pib: [105 142 136 187 105 113]
Soso: [161 112 117 187 105 154]
zera: [186 134 135 102 156 105]
Folor: [161 109 130 191 161 134]
has: [186 134]	yes
has: [156 102 135]	no
has: [136 187 105 113]	yes
start: [136 187 105 113]	pib, 2
both zera Folor: 	[134]
both zera pib: 	[105]
both Soso zera: 	[105]

posen: [ 85 107 134 131 131 122 130 130 119 123 123 148 135 122 127 129 140 128
 121 138 126 128 128 105 115 124 107 151 168 112 165 125 157  79  91 115
 154 132 139 130  91 133 120 130 124 115 130 155 126 133 134 131 149 121
 113 104 114 134]
gab: [122 137 135 126 107  83 130 126 113 123 122 107 135  86 126 129 130 133
 103 126 126 126 106 142 191  90 121 110 111 130 128 120 129 117 134 141
 128 132  97 130 142 122 137 129 124 115 130 122 148 133 123 135 117 127
 134 133 138 116]
Soso: [141 139 153 183 128  97 140 130 103 123 116 139 137 132 126 113 128 148
 119 126 126  98 110 115 144 115 132 134 111 130 111 131 107 117 110 128
 128 114 107 130 141 122 134 134 104 127 131 139 170 144 133 132 135 109
 119 133 117 116]
midul: [146 137 147 131 118 121 129 130 110 123 122 137 122 126 126 129 128 141
 136  77 127  86 105 111 139  94 132 134  56 130 128 125 110 149 119 128
 145 132 115 135 144 116 138 128 124 115 130 144 143 125 116 131 135  71
 124 133 128 103]
bogu: [108 112 114 109 107 122 111 130 119 132 140  90 120 110 126 129 165 131
 134 126 126 141 142 106 160  98 109 134 111 130 152 123 172  86 139 128
 140 132 114 149 125 121 134 129 124 120 125 107 126 133 132 131 124 142
 124 137 161 116]
has: [114 149 125]	yes
which: [141 139 153 183 128  97 140 130 103 123 116 139 137 132 126 113 128 148
 119 126 126  98 110 115 144 115 132 134 111 130 111 131 107 117 110 128
 128 114 107 130 141 122 134 134 104 127 131 139 170 144 133 132 135 109
 119 133 117 116]	Soso
has: [139 128 140]	yes
has: [134 111]	yes

midul: [146 113 149  73  64 165 117]
ver: [107 144 107  73 193  87 138]
tes: [146 113 149  74  64 165 145]
start: [73 64]	midul, 3
has: [138  87]	no
both midul ver: 	[73]
start: [107  73 193  87 138]	ver, 2
has: [74 63]	no
has: [146 113 149]	yes
has: [117 165  64  73]	no

gab: [162 203  68 150 120]
tes: [162 203  68 150 134]
tef: [ 53  81 103 107 150]
midul: [123 166 142 132 129]
posen: [135 141 174 129 177]
bogu: [142  82 161 133 136]
both bogu midul: 	[142]
both midul bogu: 	[142]

gab: [155 157 192 175 107  88 173 127]
bogu: [155 157 199 175 107  88 173 127]
pib: [155 160 189 175 107  88 172 127]
posen: [155 157 189 175 107  88 193 115]
zera: [155 127 189 175 107  82 176 127]
start: [157 199]	bogu, 1
has: [155 160]	yes

pib: [132 117 149 143  62 158 139  94 148 110 114 128 107 111 100 144 148 160
  88 121 121 148 135 106 105 116 128  87 127 143 140 155]
Soso: [147 136 149 128  97 159 140 107 158 118  99 130 119 102  96 139 123 161
 102 135 116 141 126 144  82 114 126  93 124 141 146 159]
Folor: [142 120 143 142  61 140 137  96 130 118 119 102  99 158  95 129 148 170
  96 141  95 142 127  83  91  99 132  92  94 140 151 170]
ver: [142 120 144 142  61 140 137  96 168 110 102 142 116 111  95 129 148 170
 102 135 116 141 126 110  82 114 126  93 124 141 146 159]
start: [158 118  99 130 119 102]	Soso, 8
which: [147 136 149 128  97 159 140 107 158 118  99 130 119 102  96 139 123 161
 102 135 116 141 126 144  82 114 126  93 124 141 146 159]	Soso

posen: [150 173 125  82 170  89 140 130  97 118 164 129 120 140 126]
Ros: [132 164 134 110 168 140 144 165 162 124  69 160 106  70  83]
bogu: [201 180 175  93 145  89 145 158  80 151 103  84 107  70  88]
gab: [116  73 143  79 124 107  84 180  96 103  55 119  87 116 166]
start: [118 164]	posen, 9
start: [70 83]	Ros, 13
both Ros gab: 	[124]
both Ros bogu: 	[70]
both gab Ros: 	[124]

Ros: [130 161 169 165 135 129 149  78]
gab: [128 204 132  78  82 139 147 111]
zera: [141 203 131  71  77 136 128 108]
ver: [143 207 132 129  76 135 130 109]
has: [135 165]	no
both gab Ros: 	[78]
has: [ 78 149 129 135]	no
both ver gab: 	[132]
has: [168 165 135 129]	no

tef: [173 122 120 119  83 144]
zera: [ 99 111 117 206 173 122]
ver: [100 122 108  75  83 144]
tes: [117 210 152 168  54 161]
gab: [146 133  88 117  68 120]
Soso: [193 122  83 108  75 144]
midul: [134 148 169 109 166  77]
both tef gab: 	[120]
which: [100 122 108  75  83 144]	ver
has: [152 168  54]	yes
both gab tef: 	[120]
start: [122 108  75  83]	ver, 1
start: [166  77]	midul, 4
both ver zera: 	[122]

midul: [144 109 126 171 148 137 121 187 112 135 133 129 152 104 125  85  99 141
 105 101 114 161 152 137 152 155 105 136 110 165 153]
Folor: [142 132  86  97 100 122 142 104 145 107 136 178 131 116 129 150 141 117
 126 152 149 116 112  96 138  95  87 173 103 123 117]
tes: [127 143 132 144 133 149 141 142  91 136 144 122 102 141 114 174 141 130
 133 149 122 106 148 122 112 102 135 138 131 188  62]
bogu: [136 130 124 100  93 157 137 133 161 120 143 137 142 151 120 113 124 172
 119 150 136  90 170 119  88 122 133 165 136 162 142]
gab: [143 131  79 101 103 115 138 101 139 109 132 176 130 113 135 155 140 108
 123 143 145 124 107  96 147  89  89 165 104 117 119]
zera: [107 147 163 108 142 112 127 102 148 134 109 108 148 127 129 125 160 140
 158 155 139 127  94 171 166 178 150  84 146 116 130]
ver: [110 121 147 101 146 103 120  77 144 137 103 106 119 137 144 137 150 122
 142 135 134 135 103 177 114 161 173  94 158 120 151]
tef: [144 133 112 119 119 136 117 119 111 126 121 119  94 147 123 140 106 155
 155 148 113  83 150  55 128  79 121 112 146 130 109]
which: [144 133 112 119 119 136 117 119 111 126 121 119  94 147 123 140 106 155
 155 148 113  83 150  55 128  79 121 112 146 130 109]	tef
start: [ 83 150  55]	tef, 21
which: [107 147 163 108 142 112 127 102 148 134 109 108 148 127 129 125 160 140
 158 155 139 127  94 171 166 178 150  84 146 116 130]	zera
has: [ 79 101]	yes

Soso: [131 157 134  99  56 158]
gab: [114  83 139 105 115 150]
pib: [115  56 134 157  99 109]
tes: [ 96 112 196  96  71 194]
tef: [149 162  96 112 103 174]
Folor: [155 209 118 191 173 132]
zera: [122  78 208  96 112 194]
midul: [123 163 126 175 146 129]
ver: [139 133 138  91 150 196]
bogu: [122  78 208 175 159 162]
Ros: [123  85 159 158 100 143]
start: [ 96 112 194]	zera, 3
start: [126 175 146]	midul, 2
start: [157 134  99  56]	Soso, 1
has: [56 99]	no
has: [139 134 138]	no

gab: [129 145 123 159 127 125 174  86 123 106 164  72 144 109 201 105 104 144
 106  98 138 171 129 139 165 135 144 142 109]
Folor: [123 106 164  71 144 109 154 135 101 130 114 170 137 153 123 169 119  90
 107  92 148 128 140 155 107 130 162 166 122]
Ros: [148 166 122 177 141 124 197 110 114 155 149  85 151 100  92 169 107  90
 123 119 178 174  91 148 146 170 145 106 118]
start: [123 106 164  72 144 109]	gab, 8
has: [107  90]	yes
start: [123 169 119  90 107  92]	Folor, 14

gab: [132 156 112  83 153 185  97 136]
posen: [142 132 185  78 142 143  97 169]
Ros: [123 131 153 153 185  83 140 131]
tes: [141 126 168  44  95 152  97 142]
both tes gab: 	[97]
which: [141 126 168  44  95 152  97 142]	tes
start: [153 185  83]	Ros, 3
which: [142 132 185  78 142 143  97 169]	posen
both Ros posen: 	[185]

gab: [104 106 170 123 103 176 111 124 131 148 136 142 153 139 116 150 104 104
 109 145  87 133 139 136  96 106 134 162 141 128 145 161 168 123 118 144
 125 122 100 104 137 134]
posen: [106 105 168 125 102 175 113 124 131 147 135 141 154 138 116 154 106 103
 108 148  84 136 141 135  96 111 139 160 140 128 143 160 169 124 117 144
 125 105 101 104 137 133]
pib: [125 115 137 132 121 137 110 127 142 133 188 103 100 140 116 159 102 106
 126 124 103 137 131 130 156 118 141 109  91 148 128 137 120 119 104 122
 169 124 134 193 105 108]
which: [125 115 137 132 121 137 110 127 142 133 188 103 100 140 116 159 102 106
 126 124 103 137 131 130 156 118 141 109  91 148 128 137 120 119 104 122
 169 124 134 193 105 108]	pib
which: [106 105 168 125 102 175 113 124 131 147 135 141 154 138 116 154 106 103
 108 148  84 136 141 135  96 111 139 160 140 128 143 160 169 124 117 144
 125 105 101 104 137 133]	posen
has: [134 106  96]	no

bogu: [200  88  79 152 144]
posen: [124 163 162  79  59]
Folor: [162 162  94 135  55]
both Folor posen: 	[162]
both posen Folor: 	[162]
start: [162  94 135  55]	Folor, 1

tef: [117  74  70  97]
tes: [112  68  73  81]
Ros: [119  74  76  89]
posen: [120  73  78 111]
pib: [117  74  70  92]
ver: [113  69  54  85]
bogu: [120  73  88  89]
Soso: [112  68  47  81]
which: [120  73  78 111]	posen
both bogu Ros: 	[89]

ver: [127  62 135 131]
Folor: [103 104 139 125]
posen: [135 132 143 132]
both ver posen: 	[135]
has: [104 139]	yes

tef: [142 106 146 142 141 117 112 133 112 124 159 146 133 121 140 141 120 126
 173 153 124 142 129 135 124 129 136 148 117 106  92 134 143 143 142 130
 116]
posen: [130 137 127 133 129 116 125  82 149 108 134 131 114 142 135 105 160 106
  84 104 137 121 144 135  91 130 113 111 134 170 157 109 122 153 122 120
 130]
tes: [131 151  67 129 128 128 147 116 102 115  94 106 101  94 136 142 112 126
 101 111 150 114 126 128  87  96 136 121 124 124 123 111 127 142 150 126
 160]
Soso: [112 139 135 127 136 144 115 133 102 152 111 138 114 120 135 116 117 138
 119 107 158 123 154 116 134 113 130 124 142 119 161 100 133 141 127 150
 131]
gab: [105 142 124 120 129 153 115 121 101 152 107 145 112 117 133 124 112 124
 109  92 140 125 136 118 137 108 142 120 142 122 148 105 137 137 116 138
 133]
midul: [139 143 178 118 123 115 139 135 138 109 149 134 173 153 107 162 147 147
 136 130 146 120 126 149 120 151 147  90 109 114 136 176 123 123 131 103
 120]
has: [115 102]	no
start: [121 144]	posen, 21

posen: [126 126 151 104]
tef: [126 152 126  67]
Soso: [132 152 149 110]
start: [126 152]	tef, 0
both tef Soso: 	[152]
has: [104 151]	no
start: [126 126 151]	posen, 0
start: [126 151 104]	posen, 1

zera: [144 170  94 116 151 110 137 141 165 153 100 119 140 129 138  81  76]
pib: [143 128 145 109 122 194 127 102 106 142 191 133  96 141 180 117 160]
bogu: [170 151 144 110  94 116 181 123 155 108 101 123 185 142 104  76 161]
Folor: [135 176 171 160 165 169 137 141 165  91 100 119 125 129 138  81  76]
start: [116 181 123 155 108 101 123 185 142]	bogu, 5
both zera pib: 	[141]
start: [170 151 144 110  94 116]	bogu, 0

zera: [125 119 124 131 124 135 133 127 122 137 150 182 119 138 128  97 123 113
 134 126 132 105 133 166 136 127 132 132 135 128 102 120 157 128 141 126
 143 134 145]
posen: [128 122 115 136 129 123 119 129 108 135 155 179 125 118 128 133 128 157
 118 127 124 120 132 102 129 131 137 134 121 111 153  96 116 141 116 127
 117 117 146]
Folor: [122 121 132 127 122 125 108 128 143 126 120 134 139 129 134 137 130 122
 133 132 126 134 125  61 132 131 130 125 126 114 159 106 155 124 117 110
 110 131 119]
has: [143 128]	no
has: [135 133 127 121 137]	no

ver: [145 146 160 131]
Soso: [161 197 178  76]
gab: [ 88  74 160 118]
bogu: [115  88  76 172]
pib: [155 174 142 105]
Ros: [ 93  53  70 187]
has: [155 174]	yes
which: [ 88  74 160 118]	gab
start: [88 76]	bogu, 1
both gab bogu: 	[88]

pib: [189 165 160 141]
midul: [131 192 165 169]
gab: [131 192 212  88]
which: [131 192 212  88]	gab
has: [192 213]	no
start: [131 192 165]	midul, 0
start: [192 165]	midul, 1

